Here are some rows, each followed by its group. Rows of different groups can look alike.
[-15  -4   3   5  22  11   3   6   8  13 -24  -2  13 -17 -22   4 -15  24
  -6 -22  -3  -1 -29 -10  10] mz
[ 31  17   6  -3 -16  17 -11   7 -11 -11   6 -10  -3   6  17  -7  14 -18
  -6  26 -17  11  14  -7 -32] bg
[ 41  15   8  -2 -12  16 -20  -1 -19  -5  14  -7  -2   2  23   2  13 -23
  -4  34 -22  21  24 -16 -28] bg
[-34 -19   4  -9  20  -7  13 -25  -4  31  -8 -17  -1 -38 -32  14 -45  38
  24 -32  27  -3 -12   6  41] dt
[ 26 -16  12  17   9  19 -21  11 -12 -19   3  -1   2   7  35  28  18 -24
 -13  24 -16  21  18   0   6] qq
[ 17   9   4  10   4  20  -2  18   4  -3 -11   6   4  16   8  -6  14   3
 -17   7 -16  10  -4 -10 -13] bg
[-14   5  -6 -26 -17 -13   2 -19 -13  10  12  -8   0 -16 -13  -9 -11   6
  20  -1  18   0   9   2  -6] tq
[-16  14 -16 -38 -45 -53   4 -37 -15   6  41   0 -20 -11 -13 -23  -5  -8
  39   7  36 -15  29  15 -12] dt
[-30  -5  -8 -23  -8 -21  10 -29 -11  19   9 -10  -8 -28 -24   1 -24  15
  29  -6  32  -6   4  10  15] dt
[-16   9 -10 -25 -21 -17  11 -22 -13  15  14 -12  -7 -17 -18  -8 -13   8
  21   2  21  -2   8   6  -3] tq
[ -7   9 -11 -29 -36 -22  -1 -20 -18   6  23 -11  -9  -6  -7 -23   3  -9
  22  11  16   6  24   7 -28] tq
[ 12  25  -3 -12 -18  -2  -1  -2 -10   4   4  -4   0  -1   2 -15   7  -5
   2  13  -6  10  12  -9 -31] mz
[ 18  -1   5  21   4  12  -6  22   6 -18 -12  10   8  23  20   4  23 -21
 -22  10 -26   3  -5  -3  -7] dr
[-22  -6   4  12  34  20  20   2  10  29 -35  -6   6 -20 -29   6 -33  36
   0 -33   8  -6 -34 -11  27] tq
[ -5  -9   3  17  24  29  14  18  20   8 -41  -2   8  -1 -19   6 -13  27
 -16 -25  -7   1 -35  -9   9] mz
[ 31  16   4  -3 -13  12 -17   4 -15  -6  11 -10   0   7  25  -2  15 -19
  -5  31 -22  24  19  -7 -30] bg
[ 21  -7   8  32   4  -7 -15  20  11 -40  11  33   2  35  40  12  30 -35
 -22  22 -19   0  16  14   6] qq
[-28  -9   0 -15   7 -15   8 -25  -5  32   6  -8  -5 -31 -30   2 -31  23
  26 -21  32  -2  -5   4  22] dt
[-13   7 -12 -32 -30 -33   7 -29  -6  12  22  -6  -9 -18 -17 -11 -19  -1
  31   0  31  -6  18   9  -4] dt
[-53 -48   8   7  63  18  16 -21   3  51 -33 -24   9 -62 -48  52 -75  70
  21 -56  38   4 -44  -1  77] zt
[ 17   0   5  17   3  17  -7  22   8 -12 -10   0   5  15  15   4  21 -14
 -28  12 -23  -2  -9  -6 -10] bg
[ 15   1   7  15   5  13  -1  23   9 -11 -11   9   9  17  17  -1  20 -12
 -21   8 -25   3  -4  -9 -11] bg
[ 30  42  -9 -41 -51 -13 -13 -18 -25  -1  37 -19 -11  -1  12 -31  19 -32
  17  43  -8  15  36  -4 -58] mz
[ 20  -4   8  28   2  -3 -11  21  13 -38   8  34  -1  35  42   9  35 -33
 -26  17 -16  -2  11   9   6] qq
[-13 -10   1  19  32  29  16  18  17  15 -62  -3  16  -3 -19   6 -16  31
 -15 -32  -9  -7 -35 -12  16] mz
[ -6   1   0   1   6  15   4  10   5   8 -14  -7   9   5  -6  -2  -1   8
  -9  -6  -6   2 -16  -8  -8] mz
[-29  -6  -8 -28 -10 -29   7 -32  -8  22  16  -3 -13 -26 -25   0 -29  16
  33 -15  38  -9   4  12  14] zt
[ -6   1   5  -3   9  14   6   5  11  11 -16  -8   4  -5 -15  -4  -7   9
  -4  -9 -13   0 -13  -6  -2] mz
[ 20  -5   9  34   4  -6  -5  23  14 -39   3  38   1  38  35   1  33 -29
 -23   9 -21  -7  -4  19   2] qq
[-35 -20   5   7  44   7  16 -12   6  32 -29 -17   6 -39 -40  19 -48  38
  12 -40  21  -6 -30  -5  43] tq
[ 17  -3   4  18   5  11  -4  21   8 -21  -3   8   5  18  20   3  24 -11
 -21   9 -22   4  -3  -9  -8] dr
[-21  -3  -1  -6   8   2  11 -10  -3  20 -12  -8   1 -23 -26   4 -26  28
  10 -19  14   1 -13  -2  13] tq
[-39 -21   5   6  41   7  22 -17   2  36 -24 -19  10 -46 -43  29 -60  51
  18 -33  37  -6 -31  -2  51] dt
[-25  11 -13 -34 -29 -34   2 -32 -17   9  27  -7 -13 -17 -17 -12  -8  -1
  34   3  32  -7  18  10  -5] dt
[ 20  27   1 -30 -39  -8 -11 -11 -19   1  21 -13  -6   2   4 -27  14 -16
  13  26  -3  11  24  -2 -42] mz
[ 10  15   1   1   4  19  -5  11  -1   0  -6  -5   7   6   4 -11  10  -1
  -7  10 -17   5  -3 -12 -19] qs
[ 20 -24  12  21  16  14 -16  13 -10 -22  13   5   1  11  36  37  19 -20
 -17  28 -16  23  14   0  15] qq
[-26  19 -12 -39 -32 -65  -1 -47 -11  10  42   7 -24 -15 -16 -17 -21   0
  36   0  45 -27  28  34  -3] zt
[ 33  38  -6 -33 -46  -5 -15 -15 -30 -10  33 -17 -15   1  11 -26  21 -28
  14  43 -11  19  38   0 -58] mz
[  4  -5   7  17  17  24   7  24  18 -14 -26   4  13  12   0  -6   8   4
 -24 -15 -17  -1 -24 -11  -2] qs
[-17  -9   8   5  20  15  12   4  10  20 -25  -6  13 -16 -22   4 -14  27
  -1 -15   5  -3 -27 -10  16] tq
[-34 -15   2 -11  14 -13   9 -26   5  27  -3 -13   3 -37 -35  16 -45  33
  18 -25  34  -3 -11   6  36] dt
[ 32  15   5  -3 -11  15 -15   6  -9  -6   7  -9   2  10  19  -9  16  -9
  -9  26 -24  15  21  -3 -27] bg
[ 10  14  -3  -9  -5  11  -6   6   1   7  -4  -9   4   4  -3 -14   5  -2
  -2   7 -13   1  -2  -9 -22] mz
[-12  -5   1   3  17  19  12   8   7  16 -24  -3   7  -9 -15  -3  -7  18
  -5 -16  -8   0 -19 -13   5] mz
[ 32  18   5  -2  -9  15 -15   5 -10  -7   8   8  -5   6  20   1  15 -23
 -11  28 -22  15  18  -8 -25] bg
[-27  -7  -1   8  28  11  16  -2   5  24 -15 -10   6 -22 -32   3 -28  31
   4 -28   8  -3 -27  -4  25] tq
[ 24  -9   5  35   1   5 -17  18   7 -47  13  39  -8  37  42   8  36 -41
 -25  19 -18  -8  18  17   9] qq
[ 34  25   5  -7 -20  10 -16   1 -18  -3  14 -15  -5   4  19  -5  16 -23
   1  38 -20  17  31  -9 -38] bg
[  1  19  -6 -21 -22  -7   4  -9  -8   7   8 -14   1  -5  -7 -14   4  -3
   8  12   1   5   9  -1 -22] mz
[ 41  44  -6 -43 -60 -13 -26 -20 -37  -2  42 -17 -14   1  18 -32  24 -36
  18  57 -15  18  56  -3 -69] mz
[ 22  18  -1  -3 -12  13 -11   6  -8  -3   6 -10   5  12  15 -10  10  -6
  -9  21 -17  14   9  -9 -28] qs
[ 21   4   2   9   0  17  -4  16   5  -4  -9   0   7  16  11  -4  13  -7
 -16  12 -19   7  -1 -10 -18] bg
[-34  -7  -3 -14  13 -18  14 -28  -1  31   0 -10  -5 -41 -36  11 -41  38
  29 -23  37  -7 -11  11  37] dt
[  1   4   2   6   8  20   3  15  12   2 -18  -4  10  11   2 -10   8   5
 -12  -2 -17   2 -15  -9 -10] qs
[ 15   0   3  18   7  12  -4  22   8 -15  -9   7   5  26  22   1  21  -8
 -21   9 -22  -3  -4  -4 -10] dr
[-32 -15  -5 -26  -7 -38   6 -38  -7  27  21  -9 -15 -30 -24  17 -37  22
  38 -18  51 -12   6  19  29] zt
[-26   1 -11 -31 -17 -50   7 -39 -10  18  25   1 -19 -29 -24  -2 -24  10
  39  -7  42 -14  10  21  13] zt
[ -9  10 -10 -20 -17  -8   3 -14 -10  13   9 -12  -3 -10 -16 -14  -7  -1
  18   0  12  -2   7   4  -9] tq
[ 19   3   4  15   5  20  -4  20   9  -6 -18   2   8  21  11  -6  16  -4
 -23   7 -25  -3  -8 -10 -12] bg
[-14  23 -19 -46 -57 -46  -1 -37 -19   3  43   0 -20  -7 -10 -35   2 -15
  38  14  32 -10  36  17 -22] dt
[ 14  -2   2  24   9  14   2  27  17 -16 -12  11   9  34  18  -1  21 -11
 -27   2 -24  -1 -12  -5  -3] dr
[ 11   2   5  14   7  20  -2  21  13  -6 -17   2   9  19  11  -3  16  -2
 -21  10 -20   0  -7  -8 -10] bg
[ 21  11  -3   6  -1  22  -5  13  -1  -3  -3  -3   5  10  13  -3  14  -8
 -15  15 -22   6   4  -8 -18] bg
[  8   7   0  -1   1  19   2  11   5   3 -12  -5   3   1   2  -6   2   1
 -12   1 -12   3 -10 -12 -13] qs
[ 11  15  -4 -17 -19   5  -2  -3  -7   6   4  -8   1  -4  -4 -15   5  -6
   3  12  -8   4  -1  -6 -26] mz
[  9  11  -2  -8 -14  12   0   2  -1   4  -2 -14   3   0  -2 -13   4   2
  -2   4 -13   4   1  -7 -20] mz
[ 13  14   2  -4  -1  14  -5   8  -2  -2  -7  -3   6   9   3 -14   8  -3
  -8  12 -12  10  -5 -11 -21] qs
[-28  -8  -8 -24 -14 -27  10 -30  -8  22  13  -9 -13 -28 -27   2 -35  19
  32 -18  33  -9   5  11  18] dt
[ 29  16   3  -3 -12  15 -12   7  -5  -6   2 -16   2  13  15  -8  14 -14
  -7  19 -20  10  14  -5 -29] bg
[  3   2  -1  50   7 -13  10  43  48 -50 -16  61   5  72  28 -17  44 -25
 -44 -14 -28 -41 -20  13   1] dr
[-43 -41   5  58  86  54  38  49  58  15 -87  10  32   0 -32  24 -25  59
 -44 -76 -13 -23 -93 -22  63] mz
[-29  -4  -8 -23  -5 -29   8 -32  -7  22  14 -11  -8 -29 -30   2 -33  26
  31 -14  34  -7   3  18  19] zt
[ 17  -4   6  23   9  14  -4  27  18 -26 -10  17   9  28  22   0  26 -16
 -25   2 -28   0  -1  -5  -3] dr
[-31 -30   8  41  62  45  29  41  45   9 -67   4  30   9 -23  12 -12  39
 -35 -58 -14 -14 -69 -16  42] qs
[ 29  23   3 -14 -23   7 -16  -1 -13  -2  13 -11  -8   4  13 -11  15 -20
   1  32 -20  17  24  -5 -39] qs
[ -57  -61    7   84   94   53   55   86  103  -15 -107   35   46   54
  -20   13   10   50  -76  -98  -21  -45 -116  -21   73] qs
[ 18   1   5  37  -2 -22 -10  28  27 -60   7  55  -3  57  38 -10  43 -43
 -31   9 -18 -24   4  20  -1] qq
[-34  -8 -10 -26  -7 -31  11 -35 -10  19  16  -7 -11 -29 -26   4 -33  15
  34 -16  39  -7   1  20  21] zt
[ 18  10  -3   5   2  19  -7  14   5  -5  -6  -4   8  13   9  -7  12  -2
 -14  12 -19   6  -2 -13 -19] bg
[ 29  -6  10  21   5  13 -19  13  -7 -25   9   6  -5  11  33  23  22 -24
 -15  26  -9  16  15  -2   0] qq
[ 28  -6   7  25   3   1 -13  20   8 -35   5  23   3  31  34  11  27 -31
 -25  16 -19   4  10   9   1] qq
[ -3   2   0   2   7  10   8   5   5   7 -18  -5   6  -2 -12  -3  -4  12
  -2 -12  -4   2 -17 -11  -5] mz
[ 18   3   4  13   8  18  -7  17   5 -12  -9   2   6  20  18   0  19 -12
 -16   9 -24   6  -2  -7 -13] bg
[-10  16 -12 -45 -52 -39   0 -32 -12  -7  34  -5 -18  -6  -9 -23   4 -17
  34  19  26  -2  28  15 -26] dt
[-38 -21   6 -11  16 -19  14 -28  -2  30  -7 -13   4 -39 -31  23 -44  36
  26 -31  37  -2 -14   6  40] dt
[ 23 -41  15  15  18  35 -20   7 -23 -12  11 -19  13 -13  37  57   5 -15
  -9  33 -12  47  22 -10  21] qq
[ 24  16   7  -2  -9  14  -9   7  -7  -4   2  -9   2  13  14  -9  12 -15
  -8  20 -23  10   9 -10 -28] qs
[-15  11 -15 -33 -31 -29   7 -26 -16  11  25  -9 -13 -15 -16 -15  -7  -3
  31   3  23  -3  13  12 -11] dt
[ 34 -15  12   6   6  22 -25   3 -28  -3  16 -18   4 -12  28  32  14 -18
  -5  31 -14  40  41 -31  -2] dr
Which 3 groups are nearest to each row below, nearest first, going by the distance to the group's nearest row?
[ 27   6   4  14  -5  10 -16  10  -9 -14   6   1   1   7  23   6  20 -15
 -13  27 -21  23  17  -9 -15] bg qq qs
[  -6   63  -20  -53  -79 -107   -8  -58  -14   -9   82   30  -43    9
   -5  -58   -4  -28   55   24   41  -42   60   50  -42] dt zt tq
Which 3 other groups have their centres nearest to the centre of group dt, nearest first?
zt tq mz
Which 2 groups are nearest to each row below, nearest first, going by the average distance to the group's rows?
[ 29   4   7   8  -3  14 -17   9 -33 -11   7  -9   2   1  25   2  14 -18
 -13  25 -22  16  11  -6 -15] bg dr
[-36 -17  -4 -18   9 -20  15 -29  -6  28   4 -13 -10 -35 -33  13 -43  33
  33 -25  45  -5 -12   3  33] zt dt
Group qq spreads out most along one direction. Which 3 other groups' directions of most spread are closest to that one, closest first?
dr zt dt
Which 2 groups are nearest to each row below, nearest first, going by the distance to the group's nearest row?
[-19  27 -19 -44 -48 -67  -4 -43 -15   7  48   8 -24 -11 -14 -26 -13 -11
  45   6  39 -23  29  29 -14] dt zt
[  9  -4   4  25  14  16   5  31  18 -18 -20  13   9  39  15  -3  19  -5
 -32  -8 -23 -13 -22  -6  -1] dr qs
[ 34   3   7   0  -5  19 -23   3 -20  -9  13  -9  -4   2  28  10  15 -21
  -7  36 -23  24  28  -5 -18] bg qs
Which 3 other groups have their centres nearest to the centre of group zt, nearest first?
dt tq mz
Which 3 groups are nearest to each row below, nearest first, going by the average distance to the group's rows?
[ -8  -7   1  10  23  16  11  16  18  12 -28  -6  11  -1 -12   1  -6  20
 -15 -22  -7  -2 -31 -12   6] tq mz bg
[-25   2  -7 -22 -11 -16   6 -25 -13  18   8 -10  -3 -23 -25  -4 -19  15
  25 -15  23  -2   1   5   8] dt tq zt
[  3   1  -2   3   6  18   4  11   7   6 -16 -11   6   3 -10  -8   3   9
  -7  -3  -8   3 -14  -8  -7] bg mz qs
[  9   4   2   2   5  20   0  13   8   2 -14  -6   6   9   3  -9   9   0
 -10   2 -17   3  -8  -9 -16] bg dr qs
Which 3 other groups have their centres nearest to the centre of group dr, nearest first?
qq bg qs
Group dr spreads out most along one direction. Which 3 other groups' directions of most spread are closest to that one, closest first?
qq bg qs
Which 3 other groups have their centres nearest to the centre of group tq, nearest first?
dt mz zt
Which 2 groups are nearest to each row below, nearest first, going by the distance to the centre of the group?
[  5   6   2  -2   1   7   3   9   3   3 -10  -4   8   0   1 -16   1   1
  -6   3 -13   3  -4 -12 -16] mz qs
Group zt spreads out most along one direction. Which 3 other groups' directions of most spread are closest to that one, closest first?
dt tq mz
Which 3 groups are nearest to each row below, nearest first, going by the distance to the centre of the group?
[-29 -10  -8  -4  21   2  16 -13   2  26 -18  -9   3 -32 -34  10 -36  33
  12 -32  20  -2 -22   1  28] tq zt dt
[ -1 -18   3  41  31  24  12  46  45 -21 -42  21  16  37   7   0  22   6
 -42 -30 -27 -17 -45 -11  14] qs dr qq
[ 47  49 -10 -49 -68 -20 -28 -27 -40  -4  52 -20 -17   4  19 -37  25 -35
  23  65 -14  24  63   1 -75] bg mz qq
Group bg spreads out most along one direction. Which 3 other groups' directions of most spread are closest to that one, closest first?
qs mz tq
Group qs spreads out most along one direction. Which 3 other groups' directions of most spread are closest to that one, closest first?
bg mz tq
Which 3 other groups have their centres nearest to the centre of group qs, nearest first?
mz dr bg
Which 3 other groups have their centres nearest to the centre of group bg, nearest first?
dr mz qs
